In the rows, 128 means zero.
These are runs of 7 systems, one row a step. Runs of the same system follow the same rule from any start.
vumil, path 1 (11 x 18):
[[ 57 160 146 113 132 120  79 139 148 151 103 129 122 127 112 122 181  88]
 [119 167  87 106 126 109 176 154  77 128 103 138  97 145 129 119  94 132]
 [135 152 132 120 117 176 103 110 115 126 179  95 132  95 126 111 119  84]
 [115 139 131  89 137 142 114 125 156  84  83 149 130 157 146 132 121 116]
 [127 139  99 156 123 125 124  86  95 139 106 143 148 110 123  95 101 127]
 [ 98 128 137 131 141 140 125 146 141 144 142 100 152 161 111 117 128  97]
 [160 118 130 103 148 135 155 124 116 115 103 126 116 140 125  93 122 138]
 [119 123 169 136 122 134 104 101 108 142 130 130 126 110 128 111 131 106]
 [115 131 146 121 116 119 143 150 128 120 104 126 140 153 130 141  96 129]
 [155 121 128 144 117 148 145 107 110 126 138 121 144 121 137 112 120 136]
 [118 118 155 136 147 131 118 121 147 121 126 122 147 138 134 134 136 121]]
fak, path 2, 11 rows:
[[ 84 178 139 132 119 111 101 166 143  99 122  98 159 115 123 120 172 121]
 [141 123  94 151 175 103 115 121  96 147  97 161 124  93 130 124 142 143]
 [124 135 161 137 117 112 132 118 107 136 177 120 108 133 153 176 108 113]
 [107 124  97 111 108 157 120 166 149 101 116 145 128 122 137 153 149 137]
 [169 147 113 145 115 113 105  89 133 124 130 138 137 121 150 112 138 144]
 [ 89 140 105 141 137 104 115 133 111 125 153 125 140 144 119 133 107 105]
 [152 121  95 118 128 158 144 149 108 136 129 132 113 114 133 133 126 132]
 [138 144 155 119 113 139  98 120 126 124 143 118 124 125 145 118 144 108]
 [100 130 109 119 127 126 111 119 123 132 104 152 117 123 117 121 125 116]
 [149 123 128 131 117 130 140 108 111 136 134 135 124 139 146 130 105 127]
 [116 132 126 116 125 146 119 132 144 119 142 118 137 142 129 129 124 114]]
rubul, path 3:
[[ 72  40 163 149 120 129 108 139 182 131 154 160 130 158 139 195 160 140]
 [155 136 166  96 121  72 162 126 140 149 153  78  83 174  90  70 128 144]
 [118  56 190 129 133 154  95 152 118 106  92 139 144  89 113 112 154 132]
 [128 161 199 128 137 100 160 113 153 175 123 113 107 149 151 166 143 123]
 [137 129 160 108 144 112 131 165  78  86 108 102 123  88  94 114  94 133]
 [118 119 158 139 140 123 116 148 153 107 140 145 129 117 162 194 158 139]
 [138 171 127 116 137  67 123 135 135 121 144 100 104 125 104 113 124 143]
 [122  99 128 138 112 132 101 162 129 110 118 135 142  86 113 136 155 154]
 [152 159 139 137 118 102 131 129 145 166 137 115 123 142 145 137 163 137]
 [144 147 131 123 122 135 111 147 106 124 110 110 134  88 106 101 129 129]
 [131 145 132 142 121 141 126 125 133 136 114 144 139 112 160 161 147 133]]
muva, path 4, 11 rows:
[[163 127 100 118 140  27  77 142 133 142 176 114  97 173 106  86 156 142]
 [120 152  97  92 111 196 133 212 125 148  92 107 132  91  92 133 129 108]
 [ 94 135 112 179 104  92 104  95  73 171 117 170 134 144 171 116 166 112]
 [134 161 162  95 148 108  73 151 152 121 130  96 147 147 110 148  78  80]
 [107 159  86 148 114 182 189 116 110 135 143 132 140 127 163 160 114 121]
 [139 118 104 118 171  90  82  86 137 108 157 149 105 153 143 107 150 116]
 [ 91 142 120  94 139 161 149 146 153 123 114 105 115 111  78 120 106 120]
 [116 103  99 151  98 116 148 111  88 154 137 151 118 157 140 106 131 134]
 [151 121 153  98 131 128  76 136 152 143 135 109 126 143 111 110 127 100]
 [ 94 138 136 140 107 175 162 125 112 122 109 128 150 125 143 129 131 116]
 [135 104 146 143 152  98 107  95 113 128 145 142 125 151 148 129 120 118]]
Maz, path 5:
[[137  83 133 116 173 110 131 127 144  79 124 140 144 214 153 126 111 125]
 [133 102 141 120 152 132 151 107  82 149 154 105  89  92  84  77 106 117]
 [ 90  88 182 130 130 151 131 108 156 104 118 143 134 142 148 125 175 132]
 [141 132 159  90 115  94 122 139 112 150  91 133  97 149 113 108  95 122]
 [125 120 167 133  88 149 146 113 165 127 155 101 129 104 107 130 116 147]
 [173 115 143 108 147 116 137 134 149 102 108 136 122 157 149 139 128 151]
 [129 145 148 131 144 104 149 113 115 139 144 107 102  92 103 123 116 138]
 [104 103 136 132 138 117 130 135 158 108 136 139 123 143 133 147 162 148]
 [149 119 123 110 126 101 115 136 117 153 119 139  95 120 121 122 131 135]
 [125 133 143 137 112 133 116 117 151 139 135 123 129 102 121 135 151 140]
 [148 137 124 128 130 109 122 140 146 131 103 136 136 143 135 139 127 143]]
Rego, path 6, 11 rows:
[[100  78 191 134 143  97 147  51 184  68 109 149 113 141 125  78 182 186]
 [116  38 159 122 214 118 122 137 130 120 101 126 114  99  58  91 136 151]
 [145 100 201  82 137 142 165 150 148 168 105 122  59 102 113 132 182 155]
 [101  98 207 132 113  94 120 185  96  91 148 112 109  97 125 143 167 146]
 [ 88 120 184 163 103 109 150 138 145 147 117 118 135  83  90 180 107 161]
 [131 115 166 143 130 102 110 112 153  97  88 168 128  95 149 177 141 169]
 [153 116 118 138 168 119 102 145 151 110 128 121 135  65 103 151 146 162]
 [132 179 139 119 163 110 135 132 142 141 114 118 104  84 127 143 168 142]
 [119 149 138 129 149  91 104 161  87 140 122 130 114  96 133 155 138 115]
 [135 160 129 133  99 126 111 154 130 163 124 124 127  99 127 173 116 125]
 [135 169 117 143 101 113 106 134 132 112 120 136 149 114 157 158 140 138]]
muva, path 7:
[[139 107 157 109 193  55  67 134 130 135 148 120 113 181 118 119 117  96]
 [100 158 130 100  97 206 188 160 128 133 140  97 113 102 113 152 110 110]
 [124  90 100 143 112 103  95  84 100 124 134 194 110 156 175 121 148 126]
 [131 146 165  85 153 138 101 117 178 131 111  94 131 120  78 113  94 102]
 [101 120 102 166  88 160 190 119 103 120 137 133 151 145 146 124 118 144]
 [173  90 139 119 170 102  87 112 132 137 145 135 116 155 137 110 143 117]
 [ 93 150 155 107 118 173 157 147 140 114 121  98 126 103 111 125 137 121]
 [118  87 126 153 116 106 133 112  88 127 123 168 123 143 155 133 123 138]
 [156 137 166 102 132 126 103 121 168 142 136 101 117 125 110 129 117 120]
 [114 133 115 138  96 166 162 130 121 100 114 131 147 122 143 129 128 147]
 [149 101 135 144 162 100 103 104 124 137 128 140 129 134 133 119 133 135]]
fiven, path 8, 11 rows:
[[135 125 194 145  79 110 175 109 109  99 102 111 166 165 137 114  70 150]
 [104  93 111 152 194 148 114 138 101 157 179 121 144 154 134 149 124  76]
 [172 149 105  79 157 151 148 140 149  99 116 116  93  98 126 102 164 150]
 [102 116 170 163  90 109 109  90 118 102 123 144 140  94 136 120 145 146]
 [ 98 132 134 124 163  93 143 125 142 161 117 140 110 172 123 154 104 115]
 [173 101 151  94 113 165 131 152 126 129 141 112 114 128 130 131 119 125]
 [134 150 118 152 134 126  92 107 138 146 138 117 147 110 137 111 168 119]
 [115 154 143 130 135 109 170 132 139 117  98 110 135 142 118 120 122 151]
 [117  90 141 144 126 137 134 138  96 131 150 131 125 122 138 147 122 126]
 [136 148 108 111 150 121 110 133 138 139 133 131 103 116 125 135 149 122]
 [137 135 149 123  96 132 132 123 147 110 112 130 133 121 129 128 127 149]]
vumil, path 9 (11 x 18):
[[155 108 115 123 134 113 136 152 172  56 132 134 134 150 154 136 168 181]
 [142 117 114 161 155 124 117 103 124 175 115 156 114  70 133 146 168 148]
 [ 68 125 121 131 121  90 141 155 154 133 167 119 103 145 100 158 135 141]
 [181 112  87 108 117 137 132 166 112 126 148 130  98 116 134 133 136 147]
 [132 154 138 118 112 128 100  95 165 145 149 129 102 112 141 146 147 116]
 [112 152  99 126 109  94 113 157 130 103 110 142 132 135 134 139 134 147]
 [134 154  85 141 131 148 138 125 121 160 141 120 130 114 131 129 139 121]
 [108 144 121 107 149 120 122 127 151 101 152 114 115 137 122 124 142 115]
 [131 130 106 110 132 136 111 129 114 124 106 148 110 103 121 116 133 127]
 [104 149 123 127 118 127 117 110 127 152 140 128 120 137 123 129 117 107]
 [138 141 108 111 122 123 119 146 130 108 124 117 137 144 125 113 113 127]]
Rego, path 10:
[[136 175 153 156 140  79  54  88 130  66  68 178 155  75 172 141 166 149]
 [169 144  83 154 211 142  98 172 145 166 110 102 167  67  90 155 126 134]
 [182 224 137  90 140 121 145 132 124 142 109 120  82 101 171 150 165 124]
 [104 160 105 149 144 114  91 179  60 120 171 116 139  97 143 166 126  88]
 [125 190 103 140  82 114 142 124 153 183 128 130 133 140 134 178  85 124]
 [135 156  85 138 101 116  76 106 120  94 113 171 151 132 173 137 126 119]
 [157 151  67 148 151 144 108 126 149 156 138 109 169 127 111 109 121 120]
 [153 184 107 101 142 135 140 107 119 128 104 124 119 150 155  98 136 107]
 [130 127 100 131 143 145 118 146  80 138 151 119 138 144 139 116 115  90]
 [133 148 118 116  88 143 151 122 139 152 147 115 121 166 136 136 100 114]
 [110 125 105 134  98 133 119 111 114  95 135 150 142 153 148 115 117 122]]
Maz, path 11:
[[120 106 133 145 147 120  64 135 142 157 172 126 147 141 137 171 123  88]
 [140 135  67 120 136 133 131 109 148 148 100 135 126 137  99  68 147 142]
 [141 114 163 173 105 131 123 142  79 135 122 127 168 106 151 133 137 133]
 [120 169 124 102 150 152 146 148 153 163 116 110 123 157 135 137 140  97]
 [106 136 104 135  91 125 154 136 105  87 120 132 131 118 120 113 113 155]
 [140 116 134 123 133 149 113 126 123 128 158 135 125 136 159 170 114 101]
 [121 156  96 112 149 132 121  96 147 109 116 129 116 127 114  92 127 125]
 [114 101 143 164 124 118 116 118 106 124 131 139 150 124 130 130 113 134]
 [135 127 128 111 144 143 126 129 144 163 137 115 123 154 128 115 144 102]
 [117 126 131 130 109 137 144 132 117 112 103 128 137 113 117  99 135 144]
 [130 126 156 130 118 131 132 129 121 138 130 129 127 140 153 157 116 114]]
fak, path 12 (11 x 18):
[[ 97 211 115 129  81 115 129 105 181 175 152 119 126 188 165 157 154  97]
 [133 153  65 113 150 120 120 157  98  47  78 137 156 111 117 113  85 140]
 [160 137 118 171 156 169 124  76 108 177 184 114 147 109 155 128 144  96]
 [ 78 148 116  75 135 118 125 162 115  91 150 126  68 138 124 122 151 103]
 [166  74 125 133  92 164  97 113 107 127 114 164 136  87 136 119 119 139]
 [107 149 127 123 101 104 108  99 154 168 150 126 118 189 144 129 132  98]
 [128 131  93 108 120 138 135 154 116  95  93 132 136 127 106 120  75 137]
 [163 138 136 150 136 165 138  94 124 160 140 107 155 135 151 112 139 111]
 [ 93 151 130  91 157 119 126 135 131 108 127 112  99 133 108 110 133 107]
 [143  89 137 138 120 152 138 111 101 131 116 145 128  97 126 113 120 144]
 [123 122 151 117 118 120 123 112 153 145 147 125 118 171 140 129 138 115]]
rubul, path 13 (11 x 18):
[[146 102 149 125 204 100 156 159 115 133 156 123  76  81 114 203 112 153]
 [ 71 146 138 125 137  74 123 192 105  74 165 111 104 129 132 132 181 131]
 [149 119 133  96  99  76  55 164 158 135 122 147  89 120 111 148 141 147]
 [138 135 168 156  69 103 118 120 141 139 159 101 131  84 118 115 161 163]
 [168 152 160 133 120 126 113 166 150 136  80  96 175 126 128 115 149 142]
 [170 161 140 135 163 143 136 121 122 151 118 118 124  66 134 141 150 136]
 [ 97 187 117 142 143 114 133 157  98 120 110 123 141 105 141 142 139 114]
 [146 150  87 118 117 118 108 158 121 127 131 143 113 113 138 168 113 133]
 [130 144  96 142  99 121 111 121 127 104 169 122 133 114 137 127 145 139]
 [141 143  96 128 109 129  98 127 161 131 113 129 150 137 123 115 137 134]
 [148 131 107 149 122 146 135 105 130 160 124 127 136 109 125 114 139 140]]
fiven, path 14, 11 rows:
[[109  62 168 181 110 110  84 135 126 114 131 138 197 188 171  93 204 134]
 [145 122 122 141 216  91 176 131 139 200 118  92 113 118  63 115 103 151]
 [ 95 111 179  97  75 190 163 166 101 112 143 111  98 107 142 114 186 119]
 [142 165 135 160 165  82  81 125  97 167  90 156 133  89 151 164 154 121]
 [127 174 167 106 104 131 180 124 172 116 147  92 112 137 124 170  91 137]
 [143  83 125 155 122 135  98 161 122 118 152 143 161 157 174 157 160 130]
 [154 147  93 136 158  96 135 128 164 145 153 102 117 109  89 126 128 157]
 [ 88 104 142 128  78 145 149 153 137 108 118 125 131 132 119 119 157 151]
 [127 122 114 154 137  96 115 139  94 182 112 148 124 116 124 143 121 130]
 [121 166 129  94 103 148 138 146 141 136 139 105 111 121 112 141 108 116]
 [144 126 116 146 105 144 108 135 119 119 113 146 158 131 164 142 137 130]]

Which system made each of these runs?
path 15, 2 rows:
[[ 98 106 153 117 110 158 116 124 133 119  85 140 150 166 142  87 157 108]
 [116 101 189 147 150 134 136 106  94 136 123 117 152 129 125 122  90 105]]

muva
path 16, 2 rows:
[[135 149 190 182  92  84  62 134 123 128 117 137 171  85 161 194 121 135]
 [125 161 112 137 138 121 175 138 192 161 168 104 134 187 141 195 102 132]]

fiven
path 17:
[[168 175 150 169  75 130  43  76 117  90 198 131 158  64 196 182 120 102]
 [139 237  85 121  99 123 130 114 216  73  95  91 177 119 103 122  92 165]]

rubul
path 18 (2 x 18):
[[ 75 158 129 125  69 113 124  90 132 133 118 164  96 123 147 141 142 127]
 [146 122 143 117 121  95 100 144 125 134 100 141 136 169 130 158  70 114]]

fiven
path 19, 2 rows:
[[145 122 194 143 140 108 108 114 118  80  66 112 176 109 117  64 140 152]
 [ 79 115 156 163 176 136 185  70 110 174 142 129 121 144 132 137 121 112]]

fiven
path 20, 2 rows:
[[ 80 114 191 159  66 134 149  74 101 117  84 177 147 142 175 152  94 128]
 [195 117 181 128 140 109 106  69 169 110 158 108 145 145 132 149  63 131]]

muva
path 21:
[[118 122  77 144 134 201 167  84 174 118 143 127 193 216 163 138  82  96]
 [151 112 118 113 222 143 152  63 104 106 167 107 113 163 143  52 149  99]]

muva
path 22:
[[156 106 157 151 118 114  81 170 144 156 157  89 156 124 122 106 206 138]
 [116 181 181 123 118 117 159 150 119 120  71  87 148 100  98 110 105 140]]

Rego
path 23 (2 x 18):
[[124  93 100 134 181  99 128 180  69 151 130 129  83  72  92  83 202 155]
 [128 162 227 107 111 109 111 145 139 203 136  80  95 118 110 141 144  98]]

Rego
path 24:
[[111  77 146 109 164 148 164 100 121 109 156 123  87 107  99 122  98 128]
 [119 107 138  98 135 135  88 108 124 129 125 160  86 130 150 108 191 108]]

fiven
path 25:
[[149 186  82 109 157 100  77 162 107 128 133 117 123 135 146 111 162  95]
 [115 154  92 122  82 140  87 115 129 133 123 161 107  62 122 143 135 130]]

rubul
path 26 (2 x 18):
[[108 122 206 106 134 170 119  80 166 135 139  97 134 136 112 128  97  83]
 [ 88 111 117 102 132 154 189 108 150 112  79 145 102 140 107  85 141 158]]

fak
path 27 (2 x 18):
[[155 110 109  96  88 146  89 142 114 157 140 126 110 122 103 109 100 105]
 [111 136 125 136  95 169 112 112 142 160 101 135 159 146 145 107 152 105]]

muva
path 28:
[[114  81 137 140 164 131 115 157 141 104 100 123 189 167 102 130  75 124]
 [153 134 154 146 144 137 194 116 110 181 157  91 117 141 147 120 149 129]]

muva
path 29, 2 rows:
[[212 132 169 170 138 120  70  64 190 152 138 121 175  88 146 185  99 145]
 [116 205 117 147 159 142 201 137 150  99 116  58 161  90  92  94 141 162]]

rubul
path 30:
[[111 147  77  90 107 154  97 115 118 132 124 145 115 153 125  83 125  87]
 [ 87 119 111 135 139 152 107 105 119 158 121 129 153 150 107  97 104  81]]

muva
path 31:
[[ 95 155 124 138  77 147 136 149 128 177 108 138 144 143 137 179  90 103]
 [190 129 109 112 105 149 150 125 104  96 157 115 123 131 151 120  93 131]]

rubul
path 32 (2 x 18):
[[165 151  81 114 141 158 118 153  98 117 160 146 104  99 185 185 149 112]
 [102 195  77 120 105  93  83  98 122  89 151 136 126 126 143 116 129 108]]

rubul
path 33 (2 x 18):
[[124 136 132 161  84  77 117 142  81 120 131 133 123  82 125 111 151 167]
 [153 132 135 130 121 110  87 182 156 156 101 129 148 124 118 175 117 138]]

muva
path 34 (2 x 18):
[[ 85 171 121 118 116  93 129 118 164 119 116 150  84  84 115 168 144 154]
 [144 119 104 141  92  72  82 138 151 123 154 147 122 137 132 163 122 160]]

Maz
path 35 (2 x 18):
[[204 107 160 100 113 120 105  97 166 252 151 118  79 156 106 146  87 108]
 [ 98 122 186 134  87 180 181 116  81  61 127  92 151  86 126  60 157 133]]

rubul
path 36 (2 x 18):
[[101  93 146 119 160 157 137 205 118  68 117 126 147 140 167 141 201 131]
 [174 130 132 124 130 103  76  86 174 153 131 142  94  66 111 133 152 155]]

fak
path 37 (2 x 18):
[[135 127 198 102 129 137 151 115 137  85  89 120 135 141 137 124 100 134]
 [145  90 143 156 120 146 160  92 127 117 159 130 130  99 133 143 110 159]]

muva
